Where one turn sends some rows of the set: a few examples, then the rows asked
sovu: [-2.81  1.10  1.80 -0.67  1.95 -0.66 -1.26  1.17  0.79  1.10  1.39 -0.80
 -2.88  1.71 -0.65  0.15 -1.93 -0.31 -1.87 -0.59]
fes: [-2.08  0.61 -0.33 -0.30  3.16 -1.42 -0.82  0.58  0.97  2.86  0.65 -0.85
 -1.86  1.93 -1.04 -0.03 -0.54  0.14 -0.05 -0.23]
bal: [-1.33  1.43  0.76 -0.48  1.72  0.02 -2.12 -0.24  0.45  0.31  0.95 -0.70
 -1.03  0.18 -2.25 -1.25 -1.42 -0.73 -3.46  0.02]
zep: [-0.30 -0.50 -0.55  0.57  3.26 -0.29 -1.40 -0.84  0.63  2.70  1.25 -1.95
 -2.62  1.40 -2.32  0.09 -0.23  0.87 -1.80 -2.33]
mipi: [-1.48 -1.17 -0.57  0.90  1.50  0.26  0.00 -1.49 -1.11  1.98  1.90  0.08
 -1.01 -0.94 -1.16  0.84  0.03  0.60 -0.58 -0.46]
Mub: [-0.52 -0.72 -0.45  0.41  3.67 -0.73 -1.74 -0.92 -0.01  2.96  1.52 -1.65
 -1.76  1.68 -2.49  0.25 -0.47  0.28 -1.77 -2.13]
lume: [-0.66 -0.53  1.82  0.26  0.29 -0.80 -2.11  0.46  0.50  1.71  0.65  0.08
 -0.29 -1.12  0.44  1.00 -0.06 -0.31 -2.70 -0.68]
mego: [-0.89 -1.28  0.79  1.34  1.34  0.04 -1.69 -0.75 -1.05  1.95  1.83  0.50
 -0.30 -1.39 -0.07  0.16 -0.81  0.01 -2.68 -1.48]
Rep: [-0.65 -1.65 -0.19  1.08  1.54  0.40 -0.22 -1.66 -0.79  1.95  1.64  0.24
 -0.59 -0.99 -0.83  0.61 -0.16  0.27 -0.62 -0.63]
mozab: [-0.82 -0.49  0.81 -1.52  0.28 -0.78 -0.25  0.28  0.39  1.36  1.07 -0.55
 -1.10  0.40 -0.38  2.24  1.11 -0.73 -1.56 -0.07]
kula: [-1.67 -0.94  0.68 -1.01  0.78 -0.05  0.42 -0.95 -0.28  1.60  1.52 -1.37
 -1.48  0.02 -1.17  2.36  0.48  0.81 -0.26 -0.15]
tibop: [-0.70  0.71  0.84 -0.34  1.74  0.13 -2.14 -0.07  0.30  0.15  1.11 -0.75
 -1.55  0.46 -1.72 -1.50 -1.73 -1.19 -3.77 -0.68]
vepa: [-0.48 -1.14 -0.31  0.35  3.44 -0.46 -1.03 -1.25  0.22  2.56  1.64 -2.07
 -2.26  1.96 -1.96  0.10 -1.08  0.26 -1.15 -2.06]
seda: [-0.74 -0.40  2.03 -0.12  0.14 -0.72 -1.89  0.74  0.22  1.54  0.91 -0.14
 -0.18 -0.91  0.43  0.79 -0.23 -0.27 -3.12 -0.91]
daraf: [-1.21  0.07  1.22 -1.69 -0.02 -0.91 -0.37  0.45  0.61  1.55  0.93 -1.03
 -0.74  0.39 -0.40  2.08  0.85 -0.17 -2.23 -0.17]
Sas: [-1.54  0.58 -0.57 -0.67  2.65 -1.18 -0.13  0.46  1.27  2.26  0.64 -1.10
 -2.10  2.46 -1.06 -0.01 -0.58 -0.45 -0.44 -0.29]
deta: [-1.85  1.14  1.13 -0.36  1.54  0.85 -1.69 -0.08  0.31 -0.02  0.79 -1.00
 -0.86  0.25 -1.65 -1.38 -1.73 -1.07 -3.21 -0.67]
Vodeg: [-1.04 -0.20  1.31 -1.41 -0.03 -0.64 -0.72  0.18  0.57  1.62  0.83 -0.93
 -0.80  0.30 -0.71  2.43  0.86 -0.65 -2.39 -0.26]
zele: [-1.75  0.92  1.77 -1.17  1.91 -0.85 -1.30  1.04  0.93  0.21  0.98 -1.26
 -2.37  1.65 -0.27  0.01 -2.17 -0.12 -1.85 -0.24]
savo: [-0.95 -1.46  0.30 -0.71  1.33 -0.05  0.42 -1.13 -0.37  1.55  1.67 -0.98
 -1.44  0.09 -0.84  2.33  0.42  0.67 -0.15 -0.41]
tud: [-2.48  1.22  1.64 -1.06  2.36 -1.02 -1.42  0.75  0.35  0.43  1.68 -1.05
 -2.31  1.73 -0.64  0.64 -2.03  0.10 -1.88 -0.17]
Dasav: [-0.18 -0.68  0.56  0.72  2.57  0.36 -2.32 -1.19  0.56  1.73  0.55 -1.81
 -1.34 -0.33 -1.90 -2.13 -1.63  0.43 -1.45 -1.33]
meku: [-0.51 -0.36  0.78  0.54  2.57  0.98 -2.38 -1.47  0.74  1.15  0.59 -2.40
 -0.82 -0.48 -1.80 -1.39 -1.31  0.68 -2.09 -1.85]
gubod: [-0.39 -1.45  1.22  1.16  0.98 -0.15 -1.65 -0.87 -0.77  1.33  2.02  0.62
 -0.44 -1.16 -0.09  0.59 -0.65 -0.54 -2.63 -1.26]
lun: [-0.63 -0.71  2.17 -0.30  0.01 -0.85 -1.76  0.55  0.39  1.14  0.99  0.02
 -0.51 -0.85  0.57  1.03 -0.03 -0.69 -2.20 -0.42]
gatug: [-0.17 -0.39  1.26  0.48  2.58  0.16 -2.84 -1.04  0.54  1.54  0.61 -2.02
 -1.07 -0.48 -2.35 -1.37 -1.48  1.16 -1.83 -1.18]
rel: [-1.65 -0.76  0.13 -1.13  1.05 -0.16  0.63 -1.04 -0.27  1.90  1.66 -1.40
 -1.26  0.29 -0.93  2.22  0.47  0.83 -0.49 -0.32]
Vezin: [-1.84  1.40  1.01 -0.03  1.59  0.63 -1.85 -0.42  0.86  0.48  1.03 -0.59
 -1.67  0.24 -1.84 -1.18 -1.92 -0.90 -3.51 -0.38]
Fizu: [-1.84  0.58 -0.14 -0.18  2.66 -1.22 -0.65  1.08  1.17  2.93  0.71 -1.10
 -2.72  2.02 -1.26 -0.11 -0.12  0.18 -0.53 -0.96]
Zime: [-0.37  0.00  0.77  0.77  2.40  0.81 -2.32 -1.44  1.15  1.41  0.51 -1.84
 -1.69 -0.51 -2.21 -1.32 -1.55  1.05 -2.16 -1.30]
Gode: [-0.84 -1.29  0.75  1.64  1.42 -0.16 -1.68 -0.73 -1.03  1.69  2.00  0.60
 -0.72 -1.31  0.02  0.78 -0.69  0.23 -2.49 -1.39]
Siz: [-0.44 -0.63 -0.76  0.68  3.37 -0.39 -1.28 -1.05  0.53  2.49  1.31 -2.35
 -1.56  1.55 -1.77 -0.07  0.03  0.52 -1.48 -2.65]
pulek: [-1.45 -1.35 -0.52  0.80  1.79  0.45 -0.03 -1.76 -1.03  2.33  1.96 -0.29
 -0.78 -0.92 -0.91  0.69 -0.30  0.80 -0.62 -0.79]
Molo: [-1.94  0.50 -0.33 -0.03  2.69 -1.45 -0.32  1.01  0.90  2.34  0.84 -1.34
 -1.86  2.31 -0.65 -0.18 -0.01  0.29 -0.19 -1.26]
Bemu: [-2.76  1.09  1.62 -0.74  1.84 -0.70 -0.79  1.40  0.29  0.35  1.46 -1.06
 -1.99  1.97 -0.41  0.04 -1.68 -0.38 -1.83 -0.77]

Gode turns into Vodeg
Siz turns into deta
Where do these go?
Dasav turns into zele
seda turns into rel
gubod turns into mozab
tud turns into Mub
sovu turns into zep

